Which row each row swaps with, under one turn or mirror
fof: [ 16   4   0  13   2  -7 -10 -14 -12 -12   8   8  14   4  14   5  13  12
  -2  10  -5  -3  -3]
zate: [ 13 -10 -10   6  17 -15   2  -6  -5   6   6  13  -8   5   1   6   1  10
 -18   3   4   7  -3]
tor: [ -9  22   1   3   4 -15  -1 -13 -12  -6   1  -5  -3  23   4  -4   4   8
   4   8   3   9  -9]
Nup: [ -8  -2  -1  14   8 -16 -15 -13 -15 -12 -12   5 -20  -3   0   3  12  -4
   8  -7  -1   3 -23]
pomeg: [ -1  11  -2 -15   6 -24  -3 -11 -10  -7   2   4  -5   1   8  10  22   2
   4  15   1  12 -31]
domis: [  0   2  -5  11   2 -11 -17 -17 -16 -10 -12   8 -13  -7   5   6  14  -4
  15  -5   0  -2 -18]
bava: [  1   4  -7  12   8 -16 -18 -16 -13 -13 -10   8 -13  -5  -1   5  20   0
   8  -4   0 -12 -20]
Bifut: [ 21   7   2   2  -3 -10 -19 -18  -3  -2  -5  13  -8   4   5  11   7   2
   4   6   9  20 -22]
bavep: [  5   7  -9   6   1 -14 -14 -19 -11 -11 -10  11 -12  -9   1   2   7  -5
  18  -4  -7  -6 -16]
Tisur: [ -1   7   3 -14  10 -25 -10  -2   1  -7  -6   1  -2  -5   5  13  -9  -5
 -12  -7   9   1  -2]
lukif: [  7   8   9  -2   9 -21 -10   8 -26 -16   5  -2  -9 -14   5   9   6  -5
   2  -7 -11 -11  -4]
dit: [  3  17   2  15  -4 -21  -9   9 -13   5   6   7  -5 -10 -11  -3   7  10
  -6 -16  -4  -1  -8]
Duvi: [  7  10   3   8   4 -22  -6   6  -7   0  25  -6  10  -3   5  15  -3   5
  -8  -3   8   8 -13]
suta: [ -7  25  10   5   8 -17   3 -13 -18  -9   9  -4  -5  20   3   2   3   7
   1   2   5   3  -8]
dul: [  2  12   4  -2  -4 -11 -14   4  -5  -9  15  14  -7  10  -4   9  18  11
  20  14   5   2   2]
Boval: [ 10  -1   3   7  15   1  -3  12   2 -10  -5   8 -17  12  -1   9   5   1
 -11   3   1  16 -14]
guvu: [ 10   4  -7  -7  17 -23 -11   9  -7  -9   2   6  -8  -1   6  30  -5  -3
  -1   5  -6   5   3]
zelif: [ -9  22   9   0   8 -17  -4 -12 -10 -10   4  -3 -11  21  -1  -1   1   9
  -3   7  10   9  -9]
met: [-10  15   8   6   7 -13  -2 -11  -8  -6   4   6  -7  20   1  -5  -6   4
  11   8   7   3  -5]
Mifug: [ 11   2 -12  -3   0 -19 -13   0 -11 -10   3   1 -15  -9 -11  23   8   0
 -17  19  -1   2 -10]
Nupa: [ -4  23  11   4  -2 -19  -3 -17 -14  -1   4   2  -4  19  -1  -4   3   6
   1   8   8   4 -13]
Kig: [ -3  -6  19  -6  14   1   2  -1  -5  -8   1   1 -10  -6  -6  12  14  -5
  -6  -1 -10   7  -5]
gis: [ -8  20   9   2   6 -12  -1 -16 -15  -4   9   1  -8  22   2  -3   0   5
   1   7   7  10 -12]
sinu: [  8   4  -3  -8  -1 -12   2  -2 -16  -6   7  -7   8  -3  10  11  11  -3
  -1   2  -9  -3  13]
kol: [  2  -8   3   9  -1 -19   4   2 -19   2   9  14   1 -10  -7   4   1   5
   9  13   5  13  -1]
Sosim: [  9   9  -5   8  -6  -7  11  16 -15  -1  12  13 -11  -1  -6  12   3   9
  -3   0  -6   8   2]
gili: [  0   1  -5   9   3 -10 -23 -15 -11  -9 -13  11 -10  -1   4   1  18   0
   8  -4   5  -3 -25]
ruf: [  4   7   7   1   9 -22 -19  15 -18 -12   3  -2  -4 -16   0  11  13  -1
  -3  -8 -14  -3  -1]
Zimu: [ 11   8  -5  -3 -11 -20   1  23 -10  -4   3   7 -11  -7   0   7   1  13
  -1  10  -8   4  -4]
mib: [  5   1  -5  -6  11 -23  -2   0  -8   4  -3   8  -8 -13 -20  10  -3   3
   8  -2  -6  12   1]
peram: [ 14  -1  -5   5  -1 -31 -13  15   2  -3  -3   6  -4  -1  12   0   5   0
  -5  -2  -3   8   3]
vugo: [ 13   5   1  16  -5  -5  -9 -16 -11  -9   3   4   4  12   6   6  24  13
   0   8  -2  -6  -2]
tona: [ 24   3   6  -1  -7  -7 -17   8   0 -16   0  20  -7  -2   0  13  12  -3
   0  -7  -7   3  -9]
zok: [  6   5   7 -10   0 -21 -22   8 -18 -11   7  -1  -3 -12   6  11  12  -4
  -3  -7 -13 -11  -5]
Kagu: [  8  10  10 -11  10 -21   0  -8  -9  -6   0  -4  -4   1   6   9  22   5
   0   8  -1  11 -35]
Lifeg: [  0  10  -6   5   3   1   1  -3 -16   5   5  21  -6  -9  -1   4   4  11
   4  -8  -7   3   8]
vul: [ -1  25  -1  -2  -7  -2 -10 -10 -19 -10  -2   3 -16   5   8  11  11  16
   0  10 -11  12  -4]
denuf: [ -4  12   0  -5  13 -13 -15  16   1 -13  11   2  -9  -5  -8  10  12  21
 -11  -6   5   5  -8]
gunaf: [ 14   1   3   0  11 -10 -15   6   7 -18   4   9   1  -5  -9  17   6   2
 -19  -1  -3  15  -6]
dorov: [  2   5  -5  17   0 -16 -20 -11  -8  -8 -13  11 -14  -7   8   2  15  -3
  13  -4   2  -2 -17]
kas: [  9   1   3  -5   5 -13  -6   3 -16   1  19  10   5  -9  -5  10  20   1
  -9  -5   9   8 -27]
Nune: [  4  14   6 -13  11 -21   0 -12  -2 -12   7   0  -4   7   6   9  21   8
   2  10  -4   2 -30]
pim: [  8   8   4 -16   8 -21  -1  -5 -15 -10   5  -3  -4  -2   8   8  20  10
   2   8  -6   9 -34]
Ket: [ -6  19   9   5   5 -11   4 -14 -17  -9   5   6  -8  22   1   3  -3   7
  -9   1   7   8 -18]
Mesut: [  4   1  -4   9   5 -17 -19 -20 -12  -8  -4  11 -12  -9   8   4  13  -8
  10  -4   3  -8 -22]
mel: [ 11   2  -4  17  -4 -19  -7 -16 -15 -13   3   9   5   6  13   6  20  13
  -2  10  -4  -8  -8]
Dipaz: [ 10   8   9  11  14 -18  -5   2  -9  -4  25   1   3  -5   4   7  -8  -3
  -7  -2  11   4 -16]
mezo: [  4  14 -12  -3  -4 -18   2   4 -10 -15  16  -1 -12  -2  -1  13  -3  13
 -13  10  -3  20  -7]
Gomal: [ 10  -4   4 -15  12 -16   3  -9 -13   2  -5   7 -12   0  -5   9   2   0
  -7 -13   5  21 -11]
Fatog: [  8   5   7   3   9 -21  -9  11  -3   2  20  -4   3  -4   4   9  -9   3
  -9   4  12   3  -9]
gikan: [  9   7  -1  13  -1 -10 -10 -16 -15 -10   4   8  10   0  11   4  16  15
   0  15  -4  -8   1]
Dobu: [  5   6 -14   3   8 -15 -10  12 -15 -13  -3  15 -14  -2 -10   2   4   9
  10  17  -5  11   1]
Lim: [ 16   7   1  11   8 -14 -13  16 -13   5  18  10 -16   2 -11  12   5  10
 -10  -1  -8   2 -12]
Safo: [ -5   9  -2  10   2 -13 -16 -22 -11 -10 -15   4 -10  -9   7  11  15  -4
   7  -3   2  -5 -19]
feka: [  6   9  -3 -10  19 -17   3  10 -12  -3  -5  17 -10  -1  -7  12  18  11
   8  -5 -13   2  -4]
Fezu: [ 16  20   6   8  -2 -12  -1  16  -1  -3   5  12  -1   9  -5  23  12  -4
  -3  10  -5   3  -7]
Zer: [  9  -3   3  10   6 -20 -17   0   4   9   6  -5   7   2  -2   0   9   6
   0 -13   6  11   0]
gumo: [ 15  -6  -2 -14  11 -12  -8   0  -3 -12   5  14 -12  -7 -11  18   4 -10
 -10  -1  -1  14  -5]
suz: [ -6  21   5   5   9 -21   5 -12  -9  -5   5   2  -4  24   6  -1   2   3
  -1  10   8   2 -12]
voras: [  1  -8  -4   9   1 -18  -9  -6  -5 -10   4  -5 -20   6  10  16  21  -5
 -10   6  -1  20 -15]
vom: [ -3  -1   9   5   8  -3   1   7 -10   7  -2  19 -10   2  -2  13  -1   4
 -19  -7  -4   5  -1]
Rim: [-19   5   2 -14   6 -20 -13  12 -15   1   0   3  -6  -7  10   6  13  12
  -5  -3  -1   2  -4]

gikan swaps with Kagu
pomeg swaps with vugo
Nup swaps with met
mel swaps with Nune
Duvi swaps with zok
vul swaps with Bifut
Gomal swaps with Lifeg
Ket swaps with bavep
dit swaps with Tisur

